(in the rows, 128 means zero)
Each named turn below is shown by a few rows before and after it. Which turns, in which order, take the first row of each later pair to the second? The first pair is answered.
Z:
[111 181 134  98 126 135 140 126 103 109 113] => [101 140 103  94 146 141 140  96 117 108 153]
[115  98 120 119 135 103 126  98 115 132 165] => [140 100 146 118 142  93 114 146 109 151 133]
[ 97 172 115 126 111 184  96  70 138 120 112] => [114 111 101 116 156 181  78  88 154 143 139]
[132 155 133 162 104 107 146 110 137  98 101] => [129 109 104 156 131 113 142  89 151 102 143]
E:
[ 98 115  84 146 137 125 132  63 129  91 171] => [136  86 110 128 165  67 122 140  90 139 167]
[106 105  64 134 136 136 110  59 130  98 192] => [144  80  92 113 158  75 105 133  93 143 197]
[128  81 103 123 159 145 108 123 157 143 141] => [110  97  94 126 133 137 133  91 141 124 168]
[124 150 138 134 108 131 127 139 130 121 101] => [121 154 138 134 104 124 134 135 119 122 108]
X:
[134  87 128 106 179 160 112 123 162 174 123] => [143 108 147 108 170 164 110 144 159 175  90]
[136 115 109 126 122 103 153 116 135 121 177] => [136 102  98 124 135 122 140 114 158 122 170]
[133 129 120 118 123  88 127 121  89 145 113] => [129 115 108 119 130  90 125 110  90 149 130]
M:
[145 115 124 143 132 114 135 173  98 127 110] => [139 139 126 150 120 135 135 164 107 108  94]
[126 149 143 144 128  97 136 117 146 136 119] => [129 131 136 140 148 108 117 128 163 140 111]
[140 117 128 123 145 124 118 157 131 138 108] => [131 145 135 128 118 104 139 145 105 126 115]
[115 136 116 108 142 169 109  99 204 128 107] => [124 107 120  91 141  70 154 108 129 158 182]
Then:
(two turns a pair)
[121 175 148 152 106 143 139 115 118 106  94] => [107 112 112 140 136 130 147  79 130 113 168] | X Z
[124  82 112 131 157 174 106 161 151 152 115] => [108 104 117 133 116 101 169 128  80 142 170] | M Z
[116  69 108 128 139  96 163  95  97 138 188] => [ 90 132 110 145  97 139 170  56 114 100 155] | X M
[163 125 185 112 116  91 101 209 110 160  80] => [121 193 168 141  66 162 110 133 142 100  56] | E X
[141 131 139 165 156 144 129 144 150 127 128] => [141 139 146 164 150 114 142 150 124 135 140] | X M
[141 186 144 110 122 164 107 149 127 120 104] => [137 159 133 100 123 101 144 134  84 129 170] | Z E
[123 158 126 142 166 205 100  98 144  79  69] => [106 143 105 143 167 198 116  61 139  67 115] | X Z
[157 172 194 139 118 138 130 211  80 153   8] => [ 69 117  83 150 126 224 146  18 161  78 137] | E Z
[156 124 150 116 137 114 120 140 115 169 145] => [129 146 132 127 110 135 139  82 123 140 160] | E E
[132 119 130 102 132 110 138 104 102 105 174] => [137 167 152 110 106 118 137 122  98  96 130] | E M
[119 169 118 134 114 135 160 136 117 105  90] => [141 107 116 117 162 130 133 174 133 139  97] | M X
[162 204 152 102  95 100 142 157 122 111 104] => [127 162  95 102 109 139 147  73 160  85 173] | Z X
[119  94  90 129 165 116 133 134 118 113 118] => [113 130 101 136 133 101 155 124  94 100 113] | X M
[141 141 139 158 126  99 130 170 113 160 108] => [105 161 119 168 102 132 141 104 134 119 123] | M Z
[117 192 158 128  94 144 118 145 115 113  98] => [108  91 104 110 154 151 109 104 147 127 183] | Z M
[124 171 126 143  73 131 136  94 162 124 124] => [157 145 144 131 112 129 101 159 169 158  90] | E E
[112 183 110 126  92  87 142 145  71 115 137] => [130 131 106 113 132  68 127 168  72 148 163] | M M
[139  84  93 138 163 160 118 123 164 138 139] => [118 113  95 141 126 121 162  82 122 121 176] | M X
[133 102 108 126 142  94 128 125 113 141 168] => [154 126 135 125 140 104 114 171 118 149 111] | X Z
[123 117 118 148 125 113 103  62 176 120 152] => [155  93 144 134 153  80  90 125 163 158 136] | M Z
[166 163 152 112 114  80 147 163 115 148 118] => [171 124 137 104 139  80 139 164 120 160 138] | E M
[152 113 133 123 145 103  76 188 156 168  63] => [109  86  74 131 149 157  82  85 202 127 118] | E Z
[149 134 146 111 137 114 117 191 106 145  96] => [131 156 147 116 108  90 149 165  76 129 118] | M X
[ 98 113 101 141  83 117 153  74 116 111 204] => [130  62  95 130 147 172  89 127 184 140 158] | Z E
[173 128 157 109 117  89 105 119  93 132 132] => [167 102 136 103 132  99 102  97 110 130 159] | X X
[122 159 147 121 120 117 110  93 104 140 144] => [114 154 137 123 130 141  99  83 130 134 137] | Z M
